In the data rows, zero lies at 4.5, halfway between 4 and 5.
Here are some rows, each followed by its group. Groups can overlap.
[5 4 5 4 4 5 5 4 4 5 6 5 5 4 4 5 4 5 4 4 6 4 4 6 5 3 5 5 6 4 5 6 5 4 3 4 4
 6 5 4 6 4 4 4 5 4 7 4 5 6 4 4 5 8 5 4 7 4 4 4 4] d
[6 5 7 4 6 8 5 5 5 5 6 5 7 5 5 6 4 8 5 6 9 5 4 7 6 4 7 5 7 4 5 5 6 4 4 5 4
 9 6 4 5 6 5 5 5 5 6 5 7 8 5 5 7 7 5 4 8 4 5 4 4] e
[5 5 3 5 4 4 4 5 5 4 6 4 4 5 5 4 6 4 4 5 4 4 8 6 6 6 4 4 3 5 5 4 4 5 9 5 8
 4 4 6 4 4 4 5 5 9 4 4 4 4 5 6 4 4 4 7 4 7 4 9 5] f
[3 4 4 5 3 3 3 4 3 4 4 4 3 5 4 2 8 3 3 3 3 3 8 3 4 9 4 4 3 4 5 4 3 4 6 3 9
 3 3 8 4 3 3 4 4 5 3 4 3 3 3 3 3 4 4 9 3 8 4 7 4] g
[4 4 3 5 4 4 6 5 4 4 3 6 3 4 5 4 4 3 4 4 3 4 4 4 3 3 3 4 4 6 4 3 4 5 4 4 4
 3 4 4 4 4 4 4 5 4 3 5 3 3 4 5 3 3 5 4 4 4 4 4 6] h
[5 5 7 4 5 7 5 4 6 4 5 5 6 5 4 8 4 6 6 6 7 6 4 6 6 4 7 5 6 5 4 5 6 4 4 7 4
 7 7 4 5 6 6 4 4 4 5 5 6 7 6 6 6 5 5 4 7 4 6 4 5] e
[7 3 7 5 8 6 5 4 7 4 6 5 7 4 5 6 3 7 7 7 7 7 4 4 5 5 7 4 7 5 4 5 8 3 4 6 4
 6 5 4 4 7 7 4 4 4 5 6 8 7 7 5 8 5 4 4 6 4 6 4 4] d
[5 4 6 4 5 7 5 5 5 5 5 5 6 5 5 7 4 7 5 6 7 5 3 6 5 4 7 4 6 4 5 5 6 5 4 5 4
 7 7 4 5 6 5 5 5 5 5 5 6 6 5 6 6 6 4 4 7 4 5 4 4] d
[5 4 6 5 7 6 5 4 7 4 4 4 6 4 4 9 4 6 7 6 5 7 3 5 4 4 6 4 6 4 4 4 7 5 4 6 4
 5 7 4 4 7 8 4 4 3 4 5 6 5 6 6 6 4 5 4 5 4 5 5 5] d
[3 9 3 4 3 3 3 4 3 4 4 4 3 6 5 2 5 3 3 3 3 3 4 3 3 6 3 4 3 4 9 5 3 4 4 3 5
 3 3 6 4 3 3 7 4 4 3 4 2 3 3 3 3 3 4 4 3 4 4 5 4] g
[2 4 3 4 3 3 3 4 3 4 2 3 3 5 4 3 4 3 3 3 2 3 3 3 3 3 3 4 3 4 4 4 3 5 4 3 3
 4 4 3 3 4 3 4 4 3 3 4 3 3 2 4 3 3 4 3 2 3 5 3 5] i
[6 4 6 5 5 6 5 4 5 4 8 6 5 4 4 5 4 5 5 6 6 4 4 7 7 4 6 4 5 5 5 7 5 5 5 7 4
 6 5 4 6 4 5 4 4 5 7 6 5 6 6 5 6 8 6 4 6 4 5 5 5] i
[7 4 8 4 7 8 5 5 6 5 6 4 8 4 5 7 4 9 6 6 8 6 4 5 5 4 8 4 7 4 5 4 8 4 4 5 4
 7 6 4 4 7 6 5 5 5 5 5 9 8 6 5 9 6 4 4 8 5 6 4 3] d
[2 8 3 4 3 3 3 4 2 4 3 3 3 6 5 3 5 3 3 3 2 3 4 3 3 4 2 4 2 4 7 4 2 4 4 2 4
 4 4 5 3 3 3 8 5 4 3 3 3 3 3 3 3 3 4 4 3 5 3 3 4] g
[5 5 6 4 9 6 5 4 8 4 3 3 6 5 4 6 5 6 9 6 5 9 4 6 5 4 6 5 6 4 3 3 7 5 4 7 4
 6 6 3 4 8 9 4 4 4 4 3 6 6 5 7 5 3 4 4 5 4 4 4 5] e
[4 9 3 4 3 3 4 5 3 5 5 4 3 5 5 3 4 3 3 3 3 3 4 4 4 5 3 5 3 4 9 6 3 4 4 3 4
 3 3 5 4 3 3 7 4 4 5 4 3 3 3 3 3 4 4 4 3 4 4 4 4] f
[3 3 2 4 3 2 3 5 2 4 3 4 2 6 5 2 5 3 2 3 3 2 3 2 2 4 3 3 2 4 4 3 3 3 3 1 4
 2 3 4 3 2 2 5 9 3 2 5 2 2 2 2 3 3 3 3 2 4 5 3 3] g
[6 5 8 4 5 9 6 4 6 4 5 4 9 5 4 6 4 8 6 5 9 6 4 8 7 4 9 5 7 5 4 5 6 5 5 7 4
 9 5 3 5 7 6 4 4 4 6 3 8 9 6 7 8 6 5 4 7 4 4 5 5] e
[5 5 8 3 5 9 6 4 5 4 5 4 8 5 4 6 4 8 6 5 9 6 4 8 7 4 9 6 7 4 4 5 6 5 4 7 3
 9 5 3 5 7 5 4 4 4 6 3 7 8 5 7 7 6 5 4 8 3 4 5 5] e
[5 5 5 4 5 6 7 5 4 5 4 6 5 4 5 6 4 6 5 5 6 5 4 4 4 3 5 5 9 5 4 4 6 4 3 5 4
 5 6 4 5 5 5 5 5 4 4 5 6 6 5 5 6 4 5 4 9 5 6 3 4] j
[3 3 2 5 3 3 3 5 3 4 2 3 3 4 4 3 4 3 3 3 3 3 3 3 2 4 3 3 2 4 3 3 3 4 3 3 4
 3 3 4 3 3 3 4 4 3 3 4 2 2 2 2 2 2 3 3 2 4 4 3 4] g
[3 5 3 4 4 3 4 4 3 4 3 3 4 5 4 5 4 3 4 4 3 4 4 3 3 3 3 4 4 4 4 3 3 4 4 4 3
 4 6 4 4 4 4 4 4 4 3 5 4 4 3 4 3 3 4 4 3 4 5 3 4] e
[4 6 4 4 3 4 5 4 3 5 5 5 4 5 5 4 4 4 4 4 4 3 4 5 5 4 3 7 4 5 5 9 3 5 3 4 4
 5 4 5 7 4 4 5 5 4 8 4 4 4 3 4 4 8 6 4 5 4 4 4 4] i
[4 3 3 5 4 3 6 5 4 5 4 5 3 4 5 4 4 4 3 5 4 3 4 3 3 4 3 4 4 7 4 4 4 5 5 3 5
 3 4 4 3 3 4 4 4 5 3 6 4 3 4 5 4 3 5 4 4 5 5 4 4] h
[7 3 9 4 7 8 5 4 7 4 6 5 9 4 4 6 4 8 7 6 8 7 4 5 6 4 9 4 7 5 4 6 8 4 4 7 4
 7 5 3 5 7 7 4 4 3 5 5 9 8 7 5 9 6 5 4 7 3 5 5 5] d
[3 4 3 5 3 2 3 3 3 3 3 4 3 3 3 2 3 3 3 3 3 4 3 2 2 4 3 3 3 4 3 4 3 4 3 3 3
 3 4 3 4 3 4 4 4 2 3 6 3 3 4 1 3 3 4 3 3 3 7 3 4] j
[5 4 6 4 7 5 5 4 6 4 4 5 5 4 4 6 4 5 7 6 5 7 3 4 4 4 5 4 6 4 4 4 6 5 4 6 4
 5 5 4 4 7 7 4 4 4 4 4 5 5 6 6 6 4 5 4 6 4 5 4 4] d
[8 3 5 6 6 5 5 4 8 4 6 5 5 4 4 4 4 5 5 7 5 6 5 5 6 5 5 4 5 5 4 5 5 5 6 7 5
 4 4 4 4 5 6 4 4 6 5 6 5 5 8 7 5 5 4 5 4 5 5 6 4] h
[3 5 3 4 3 2 4 5 3 9 3 3 3 4 5 3 4 3 3 3 3 3 3 3 2 3 3 7 3 4 4 4 3 4 3 2 4
 3 4 4 6 3 3 5 5 3 4 4 3 3 3 2 3 4 4 3 3 4 4 2 4] d
[4 4 4 5 4 4 9 4 4 4 4 8 4 5 5 4 5 4 4 4 4 4 4 5 4 3 4 5 6 7 4 4 4 6 4 5 4
 4 5 4 4 5 4 4 5 4 4 4 4 4 5 6 4 4 8 4 5 4 4 4 6] h
[5 4 6 4 5 6 5 5 5 5 6 5 5 4 5 4 4 6 4 4 7 4 3 5 5 5 7 5 6 4 5 6 5 4 4 4 4
 6 4 4 6 4 4 4 4 4 7 5 6 6 4 4 6 8 5 4 7 4 6 4 4] d
[4 5 5 4 3 5 5 4 4 5 5 6 5 4 4 3 4 4 4 3 5 4 3 6 5 4 5 7 5 5 4 8 4 5 4 5 3
 5 3 3 8 4 4 4 4 3 8 3 4 5 4 4 4 8 6 4 5 3 4 5 5] e
[3 3 2 5 3 2 3 5 3 4 3 4 2 4 5 3 4 3 3 3 3 3 3 2 2 4 2 3 2 4 4 3 3 4 3 2 4
 2 4 4 3 2 3 4 4 3 3 5 3 2 3 2 3 3 3 3 3 4 5 3 3] i
[9 4 7 5 7 6 5 5 8 4 6 5 6 4 5 6 4 7 6 7 6 7 4 6 6 4 6 4 6 4 4 5 7 4 5 7 5
 5 5 4 4 6 7 4 4 5 5 5 7 7 8 7 7 5 4 5 6 4 5 5 4] i
[5 3 6 5 4 6 5 4 5 5 6 5 6 4 4 4 4 6 5 4 7 5 3 5 5 4 8 5 6 4 4 6 6 5 4 4 4
 7 4 3 6 5 5 4 4 3 6 5 6 6 5 4 6 7 5 3 7 3 5 4 4] j
[7 4 6 5 5 6 5 4 6 4 9 6 6 4 4 4 4 6 5 6 6 4 5 9 9 4 6 4 5 5 5 7 5 5 4 6 5
 6 4 4 5 5 5 4 4 6 7 5 6 7 6 5 6 9 6 4 6 4 4 5 4] i
[6 4 8 4 7 7 5 4 7 4 5 4 9 5 4 7 4 8 8 5 7 7 4 6 6 4 8 4 7 4 3 4 8 5 4 7 4
 8 6 4 5 8 7 4 4 4 5 4 8 7 6 6 8 5 5 4 6 3 4 5 6] d
[8 5 5 4 5 6 6 5 5 5 9 5 5 5 5 5 4 5 4 6 6 5 5 9 9 4 5 5 5 5 6 6 5 4 5 5 5
 5 4 5 4 4 4 5 4 6 7 5 5 6 6 6 5 7 5 5 6 5 5 5 4] h
[3 4 2 4 3 2 3 5 3 5 3 3 2 7 5 2 5 3 2 3 2 3 3 2 2 5 2 3 2 4 4 3 3 4 3 2 4
 2 3 5 3 2 3 5 7 4 2 4 3 2 2 2 3 2 3 4 2 5 4 3 4] g
[2 5 2 3 3 3 3 5 2 4 2 3 3 9 4 3 6 3 3 2 2 3 4 3 3 4 2 4 2 3 4 2 3 4 3 3 3
 3 3 5 3 3 2 5 9 3 2 3 2 2 2 3 3 2 3 3 3 4 3 3 4] g
[4 5 3 5 3 4 4 4 4 4 4 4 4 5 4 4 6 3 4 4 3 4 9 4 5 7 3 4 3 4 4 3 3 4 8 4 9
 4 4 7 3 3 3 5 5 8 3 4 3 3 4 5 3 3 4 9 3 8 4 8 5] f
[4 4 3 4 4 3 5 5 3 5 4 6 3 4 5 4 4 3 3 4 3 3 3 2 3 3 3 4 4 5 4 3 4 4 3 2 4
 3 4 4 4 3 4 4 4 4 3 5 4 3 4 3 4 3 4 3 4 4 5 3 5] j
[6 4 5 5 5 5 5 5 6 4 5 4 5 4 4 8 4 5 5 9 5 6 4 6 5 4 5 4 5 5 4 4 5 5 5 7 4
 5 8 4 4 5 6 4 4 5 4 7 5 5 7 7 5 4 4 4 5 4 6 5 4] i
[4 5 4 5 3 4 3 4 4 4 4 4 4 5 4 4 6 3 4 4 3 4 8 5 5 7 4 4 3 5 5 4 3 5 9 5 8
 4 3 7 4 4 3 4 4 8 4 4 3 4 3 5 3 4 4 7 3 7 3 9 5] f
[3 4 2 4 3 2 3 5 3 5 3 3 3 4 5 3 4 3 3 2 3 3 3 2 2 4 3 5 3 4 4 3 3 4 3 2 3
 3 4 4 5 3 3 5 5 3 3 4 3 3 2 2 3 3 4 3 3 4 4 2 4] e
[4 4 3 5 5 3 4 5 4 4 4 4 3 4 5 7 4 4 4 7 4 4 3 3 3 3 3 3 4 4 4 3 5 4 3 3 4
 3 9 5 4 4 5 5 5 4 3 8 4 4 4 4 4 4 3 4 4 5 9 3 3] d
[2 4 3 4 2 3 3 4 3 4 2 3 3 5 4 3 4 3 3 3 2 3 3 3 3 3 2 4 2 4 4 3 2 4 3 3 3
 3 3 4 3 3 3 4 4 3 3 3 3 3 2 3 3 2 3 3 2 4 3 3 4] f
[3 5 3 4 3 4 5 4 3 4 3 5 4 5 4 4 5 4 3 3 3 3 4 5 4 4 3 5 4 9 4 3 3 6 4 4 4
 4 4 5 4 4 3 5 5 5 3 3 3 3 3 5 2 3 7 4 3 5 3 4 6] f
[4 4 4 6 4 3 4 4 4 4 5 5 3 4 5 3 4 4 4 5 4 3 5 4 5 5 4 4 3 5 5 5 4 5 7 5 5
 3 4 5 4 3 4 4 4 6 4 6 4 4 4 4 4 4 4 5 3 6 5 6 4] f
[6 4 4 6 5 5 6 5 5 5 7 5 4 4 5 5 5 5 4 6 5 4 5 5 6 5 5 4 5 5 5 6 4 5 6 6 5
 4 5 4 4 4 5 5 4 6 5 7 5 5 6 6 5 6 5 5 5 5 6 5 4] h
[3 6 2 4 3 3 3 5 3 5 3 4 2 5 6 2 4 2 3 2 3 3 3 2 2 5 3 4 2 4 6 4 3 3 4 2 4
 2 2 4 3 2 3 9 5 3 3 4 3 2 3 2 3 3 3 4 2 4 5 3 4] g
[3 9 3 4 3 3 3 4 3 4 5 4 3 5 5 3 4 3 3 3 3 3 4 3 4 5 3 5 3 5 9 5 3 4 4 3 5
 3 3 6 4 3 3 7 4 3 4 4 3 3 3 3 3 5 5 4 3 4 4 4 4] f
[3 5 4 4 3 3 5 4 3 4 4 7 3 5 5 3 4 3 3 3 3 3 4 4 4 5 3 5 3 7 6 5 3 5 4 4 4
 4 3 4 5 3 3 5 4 4 4 4 3 3 3 4 3 4 7 4 3 4 3 5 5] f
[3 3 2 5 3 2 3 5 3 4 3 3 2 4 4 2 4 2 3 2 3 2 3 2 1 4 2 3 3 4 4 3 3 4 3 1 3
 2 3 4 3 2 3 4 5 3 3 4 3 2 2 1 3 3 3 3 2 3 4 3 4] g
[4 6 5 3 3 6 5 4 4 4 6 5 5 5 4 4 4 5 5 3 5 4 4 8 7 4 5 7 5 4 5 8 4 5 4 6 4
 6 4 4 6 4 4 4 4 4 9 3 4 5 4 5 4 9 6 4 5 3 3 5 5] i
[3 5 2 4 3 2 3 5 2 4 2 3 2 8 5 3 6 2 2 3 2 3 4 3 2 5 2 4 2 4 5 3 3 3 3 3 4
 3 3 6 3 3 2 6 7 4 3 3 3 3 2 2 3 2 3 4 3 5 4 3 4] g
[6 4 5 5 5 5 4 4 7 4 5 4 5 4 4 5 4 5 5 8 4 6 5 5 5 4 4 4 4 5 4 3 5 5 6 7 5
 5 5 5 4 5 6 4 4 6 4 5 5 5 7 7 4 4 4 5 4 5 4 6 5] h
[2 4 3 4 3 3 4 4 3 4 2 3 4 4 4 4 4 3 4 3 3 4 3 4 3 3 3 4 4 4 4 3 3 4 3 4 3
 4 5 4 4 4 4 5 4 3 3 4 3 3 3 3 3 3 4 3 3 3 5 3 5] d
[4 6 2 5 4 3 4 5 3 5 5 4 2 6 5 3 6 3 3 4 4 3 7 4 4 8 3 4 3 4 7 4 4 4 6 2 7
 2 3 9 3 3 3 6 5 6 3 5 3 3 3 3 3 3 3 6 3 7 5 6 4] g
[6 4 5 5 6 5 5 5 7 4 5 5 5 4 5 7 4 5 6 9 5 6 4 5 5 5 5 4 5 4 4 4 5 5 5 7 5
 4 6 4 4 5 6 4 4 5 4 6 5 5 7 7 5 4 4 4 4 4 6 5 5] i
[4 4 5 4 5 5 5 4 5 4 4 6 5 4 4 6 4 5 5 5 5 5 3 4 4 4 5 4 7 4 3 4 5 6 4 5 4
 5 5 3 5 5 5 3 4 3 4 5 5 5 6 6 5 4 5 4 6 3 5 4 5] j
[3 5 4 4 4 5 4 5 3 5 4 4 4 4 5 5 4 4 4 3 5 4 4 5 4 3 4 7 5 4 4 6 3 5 3 4 3
 5 4 4 7 4 4 4 5 4 6 3 4 4 3 4 4 6 5 4 5 4 4 3 4] j
[6 6 6 4 4 6 6 4 5 4 9 5 5 5 4 5 5 5 5 4 6 5 5 9 9 5 6 6 5 4 5 7 4 5 6 7 5
 6 4 4 4 5 5 5 4 6 7 4 5 6 5 6 5 7 5 5 5 4 4 6 5] h
[3 3 2 4 3 2 3 5 3 4 3 3 2 4 4 3 3 3 3 3 3 2 3 2 2 3 2 3 2 4 4 3 3 3 3 2 3
 2 3 4 3 2 2 4 4 3 2 4 3 2 2 2 3 3 3 3 2 3 4 2 4] d
[3 4 2 4 3 2 3 7 3 6 3 3 2 4 5 3 3 2 2 3 3 3 3 2 2 3 3 4 2 3 4 4 3 3 3 2 3
 3 3 4 4 3 3 4 4 3 3 3 3 3 2 2 3 3 3 3 2 4 4 3 3] e
[5 5 5 5 4 5 5 4 4 5 7 6 4 4 4 4 3 4 4 5 5 4 5 6 6 4 4 5 5 5 5 8 4 5 4 5 4
 5 5 5 6 4 5 4 5 4 8 5 5 5 5 4 5 9 6 4 6 4 5 4 4] i
[4 4 4 4 4 4 9 5 4 5 4 7 4 4 4 4 4 4 4 4 4 4 3 4 4 4 5 4 7 5 4 4 4 6 4 4 4
 5 4 4 6 4 4 4 4 3 5 4 4 4 4 5 4 4 8 4 6 4 4 4 6] d
[5 5 4 4 4 4 4 4 5 4 4 4 4 5 4 5 5 4 4 5 4 4 7 5 5 6 4 5 4 4 4 4 4 4 8 6 7
 4 4 5 3 4 4 4 5 8 4 4 4 4 5 6 4 3 4 8 3 6 4 8 5] f
[7 3 7 4 9 6 5 4 8 4 5 5 6 4 4 6 4 7 8 7 6 9 4 4 5 4 6 4 6 4 4 4 7 4 4 6 4
 6 5 4 4 7 8 4 4 4 4 5 7 7 7 6 7 5 5 4 5 4 5 4 4] e
Group f spreads out most along one direction. Which 3 other groups' directions of most spread are closest to that one, closest first?
g i h
Which 3 groups are nearest to each row below, nearest first, going by the distance to the group's nearest row?
[4 7 4 5 3 4 4 4 3 3 7 5 4 5 4 3 5 3 3 4 4 4 6 5 6 5 3 5 3 5 8 6 3 4 5 4 5
 4 4 6 4 4 4 5 4 6 6 4 4 4 4 4 3 6 5 5 4 4 4 7 4] -> f i g
Which 3 other groups have their centres nearest to the centre of group e, nearest first?
d i j
Which 4 groups are nearest to each row below, nearest first, going by the distance to the centre of the group?
[3 5 4 4 3 4 5 4 3 7 4 5 4 4 5 3 4 3 3 3 4 4 4 4 4 4 4 7 4 4 5 6 3 5 3 4 3
 4 4 4 9 4 3 4 4 3 6 4 4 4 3 3 3 5 5 3 4 4 4 4 5] -> j i f e
[7 5 6 5 5 6 6 4 6 4 9 5 6 4 4 5 4 6 5 5 6 5 5 9 9 4 6 5 5 5 4 6 5 5 5 7 5
 6 5 5 5 5 5 4 4 5 7 5 5 6 6 6 5 7 5 5 5 4 4 6 5] -> i h e d
[5 4 8 4 7 7 5 4 6 4 4 4 8 4 4 6 5 7 8 4 7 8 4 6 5 4 8 5 7 4 4 4 9 5 4 7 4
 7 5 3 5 9 7 4 4 4 5 4 8 7 6 6 7 4 4 4 6 3 4 5 6] -> e d i h
[5 4 6 4 8 6 5 5 7 5 4 4 6 4 4 6 4 6 9 6 5 8 3 5 5 4 7 4 6 4 4 4 8 4 5 5 4
 5 5 3 4 9 8 4 4 4 4 5 7 6 6 5 7 4 4 4 6 4 4 4 4] -> d e i h
[7 4 5 5 5 6 7 4 5 5 7 6 5 4 5 5 4 6 5 5 7 5 4 7 7 4 6 5 6 5 5 6 5 5 5 6 5
 6 5 4 5 5 5 4 4 5 7 6 6 7 7 6 6 7 6 4 7 4 5 5 4] -> i h e d
[4 5 4 5 3 3 4 4 4 4 5 4 4 5 4 3 5 3 4 4 3 4 9 4 5 7 3 4 3 5 5 5 3 4 9 4 9
 4 3 7 4 4 3 4 4 9 4 4 4 4 4 4 4 4 4 9 3 8 4 9 4] -> f h g i
[4 4 3 4 4 3 8 5 4 5 4 8 3 4 5 3 4 4 3 3 4 3 3 3 3 4 4 5 5 6 4 4 4 6 3 3 4
 3 4 4 6 3 4 5 4 3 4 5 4 3 4 3 4 4 8 4 5 4 5 3 5] -> j h i f
[4 4 4 5 4 4 4 5 3 6 5 5 3 4 5 3 3 4 3 4 5 3 3 3 4 4 4 6 4 4 5 7 4 4 3 2 4
 4 3 4 7 3 3 4 4 4 7 5 4 4 4 2 4 7 5 3 5 4 5 3 4] -> j i d h
[5 5 4 5 4 4 4 4 4 4 6 4 4 5 4 3 5 4 4 4 3 4 9 5 6 7 4 4 4 5 5 4 4 4 9 5 9
 4 4 6 4 4 4 4 4 9 4 4 4 4 4 6 3 4 4 8 3 7 4 9 4] -> f h i g
[5 5 3 5 4 4 4 5 4 4 6 4 4 5 5 4 6 4 4 4 4 4 9 5 5 7 3 4 3 5 5 4 4 4 9 4 9
 3 4 7 4 3 4 5 5 9 4 5 3 4 5 5 4 4 4 8 3 7 4 9 4] -> f h i g
Which 3 other groups have their centres nearest to the centre of group i, nearest first?
h d e
Which 4 groups are nearest to each row below, nearest first, going by the average distance to the group's rows?
[4 3 4 5 4 4 5 4 4 4 4 5 3 4 4 3 4 3 4 4 4 4 4 3 3 4 4 4 4 6 4 4 4 6 4 4 4
 3 4 3 4 3 4 4 4 3 4 6 4 3 5 5 4 4 5 4 4 4 5 4 5] -> j h f g
[8 3 5 5 8 5 5 4 9 5 6 5 5 4 5 5 4 6 6 8 5 7 4 4 5 4 5 4 5 5 4 5 6 4 5 6 5
 4 4 4 4 5 8 4 4 5 4 6 6 5 8 6 6 4 4 4 5 4 6 5 4] -> h i d j
[3 3 3 4 4 3 4 5 3 5 3 4 3 4 4 4 4 3 3 4 4 3 3 3 3 4 3 4 3 4 4 3 4 4 3 3 3
 3 5 3 3 3 4 5 4 3 3 6 3 3 3 3 3 3 4 3 4 4 6 3 4] -> g j f h
Group g spreads out most along one direction. Which 3 other groups' directions of most spread are closest to that one, closest first?
f h i
Which 3 groups are nearest to each row below, nearest first, going by the average distance to the group's rows?
[3 6 5 3 3 5 9 4 3 4 4 9 5 5 4 5 5 4 4 3 4 4 5 6 5 3 4 6 6 6 4 4 3 6 4 5 3
 6 5 4 5 5 4 5 5 5 5 2 4 5 4 7 4 4 9 4 6 4 3 4 6] -> h j i
Which 4 groups are nearest to each row below, nearest first, going by the distance to the group's nearest row?
[6 4 6 4 5 7 6 4 5 5 6 5 7 4 4 5 4 6 5 4 8 5 4 7 6 4 7 5 6 5 4 6 6 5 4 5 4
 8 5 4 6 5 5 4 4 4 7 5 6 7 5 4 7 8 5 4 7 4 4 4 4] -> j e d i
[4 6 4 5 4 4 5 4 4 5 7 5 4 4 5 2 4 4 4 3 4 4 4 5 5 4 4 6 4 5 6 9 4 5 4 4 4
 4 3 4 6 4 4 5 4 4 9 4 4 4 4 3 4 8 5 4 4 4 4 5 4] -> i e j d
[3 4 4 5 4 5 4 5 5 4 3 4 4 4 4 8 4 4 5 6 4 5 4 4 4 3 4 4 4 4 4 3 5 5 4 5 4
 4 9 4 4 5 5 4 4 4 3 7 4 4 5 5 4 3 3 3 4 4 7 4 5] -> d i e j
Group h spreads out most along one direction. Which 3 other groups' directions of most spread are closest to that one, closest first?
i e d
Which 3 groups are nearest to each row below, nearest first, going by the distance to the centre of the group?
[5 4 7 4 7 6 5 4 6 3 4 5 6 5 4 7 4 6 7 6 5 7 4 4 5 4 6 4 7 4 4 4 7 5 3 7 3
 6 6 3 4 8 7 4 4 4 4 4 6 6 7 7 6 5 5 4 6 3 5 4 5] -> e d i
[5 5 3 5 4 3 4 5 4 4 5 4 3 5 5 4 6 3 4 5 3 4 8 4 4 6 3 4 3 5 5 4 3 4 8 4 8
 3 4 6 3 4 4 5 4 9 4 5 4 4 5 5 4 3 4 8 3 7 4 8 4] -> f h g
Group d spreads out most along one direction. Which 3 other groups' directions of most spread are closest to that one, closest first?
e i j
Which 3 other groups have their centres nearest to the centre of group f, nearest first?
g h i
Which 3 other groups have their centres nearest to the centre of group h, nearest first?
i d e
